Small tables with named rows and columns. After each table, cells are looked up by row and column.

vavi =
         lodib  sav  zal  fuzag  gazura
fom        117   33  147     69     109
momimaz    117   83  108     82      93
terado     117   12  160     65     117
telek      201   43  173     62     140
poka       150   63  134     72     117
tipin      117   33  147     65     109
bevog      184   43  160     65     132
sotat      167   53  147     69     124
suniti     134   33  160     65     117
denaza     184   53  173     65     140
tet        150   43  160     65     124
mukedo     134   22  160     65     117
doremi      83   83   82     86      85

poka, gazura => 117
bevog, lodib => 184
tet, gazura => 124
telek, sav => 43
tipin, zal => 147
fom, zal => 147
doremi, lodib => 83
telek, gazura => 140
tet, fuzag => 65
terado, fuzag => 65
sotat, sav => 53
terado, gazura => 117
denaza, gazura => 140

tomeb:
columns: piv, tasap, dugez, lilokol, beg, pom, fod
ditizar: [172, 453, 467, 233, 816, 325, 47]
kibomi: [367, 408, 511, 384, 246, 442, 475]
til: [598, 517, 515, 533, 345, 415, 386]
muna: [543, 271, 239, 571, 618, 425, 314]
voka: [729, 410, 237, 492, 844, 421, 577]
godu: [724, 479, 415, 644, 629, 545, 563]
bagoba: [548, 366, 577, 294, 127, 302, 667]
lib: [487, 384, 309, 214, 160, 426, 527]
vunama: [521, 481, 442, 573, 617, 450, 391]
lokozo: [309, 426, 296, 183, 39, 558, 645]
lag: [421, 254, 382, 338, 427, 211, 471]
fifezis: [403, 482, 583, 551, 331, 400, 747]

piv of godu is 724
tasap of voka is 410
dugez of lag is 382
lilokol of ditizar is 233
dugez of muna is 239
lilokol of fifezis is 551
lilokol of muna is 571
lilokol of lokozo is 183
tasap of vunama is 481
dugez of godu is 415
pom of lib is 426
piv of muna is 543
tasap of kibomi is 408
dugez of til is 515

Table zes
,lop,zalo,fuvana,pepus,kiku,sos
vinid,102,105,7,112,144,179
lep,37,224,160,132,127,105
padi,157,61,23,114,140,177
vunonag,213,129,229,99,154,119
nifatag,140,200,147,51,203,172
fulugid,216,115,230,112,142,111
kifupo,228,54,183,139,115,112
por,111,68,125,208,52,76
baze,199,148,236,96,158,117
fanilem,131,127,34,74,179,196
nobobun,227,71,203,133,121,109
naf,116,165,238,160,99,68

What is the kiku of lep in zes? 127
What is the kiku of fulugid in zes? 142
What is the pepus of nifatag in zes? 51
What is the lop of fulugid in zes? 216
What is the zalo of naf in zes? 165
What is the sos of vinid in zes? 179
What is the kiku of vunonag in zes? 154
What is the pepus of baze in zes? 96
What is the fuvana of vinid in zes? 7
What is the kiku of naf in zes? 99
What is the sos of vunonag in zes? 119
What is the lop of lep in zes? 37
What is the sos of kifupo in zes? 112
What is the fuvana of nifatag in zes? 147
What is the zalo of fulugid in zes? 115
What is the fuvana of fulugid in zes? 230
What is the fuvana of baze in zes? 236
What is the lop of baze in zes? 199
Row with the largest fuvana: naf

beni =
,musa,tasobiz,tovo,murov
puba,182,106,74,73
voramon,46,22,93,74
nelug,54,82,166,136
tenulip,149,95,13,21
tetovar,98,108,65,109
sasozud,150,46,249,104
lizera,86,161,74,121

tasobiz of voramon is 22
murov of tenulip is 21
musa of tenulip is 149
tovo of tenulip is 13
tasobiz of sasozud is 46
tasobiz of lizera is 161
tovo of sasozud is 249
tovo of nelug is 166
tasobiz of nelug is 82
murov of sasozud is 104
murov of voramon is 74
tovo of puba is 74
tasobiz of tenulip is 95
tasobiz of tetovar is 108

zivi.csv
,dol,nuvane,tok,ros,silit,zuv,rora,dur,leger,zuvuvez
detada,145,129,123,145,198,124,131,186,26,158
rud,142,148,150,142,132,151,144,133,26,143
nak,167,130,117,162,193,100,159,201,26,134
nerulu,185,145,132,177,140,97,195,177,26,101
rov,186,154,144,178,110,106,205,155,26,92
maz,122,137,142,127,169,161,111,144,26,173
goso,117,147,158,122,133,181,114,112,26,169
sul,123,148,157,127,130,174,122,115,26,162
lotim,129,160,172,132,87,183,141,88,26,144

What is the nuvane of lotim in zivi? 160
What is the zuv of detada in zivi? 124
What is the leger of nak in zivi? 26
What is the rora of maz in zivi? 111
What is the tok of sul in zivi? 157
What is the dur of sul in zivi? 115
What is the dur of nak in zivi? 201
What is the zuv of maz in zivi? 161
What is the dur of nerulu in zivi? 177
What is the ros of sul in zivi? 127
What is the rora of detada in zivi? 131
What is the silit of rud in zivi? 132
What is the tok of maz in zivi? 142
What is the zuvuvez of rud in zivi? 143
What is the nuvane of nerulu in zivi? 145
What is the dur of lotim in zivi? 88
What is the leger of lotim in zivi? 26
What is the zuv of goso in zivi? 181

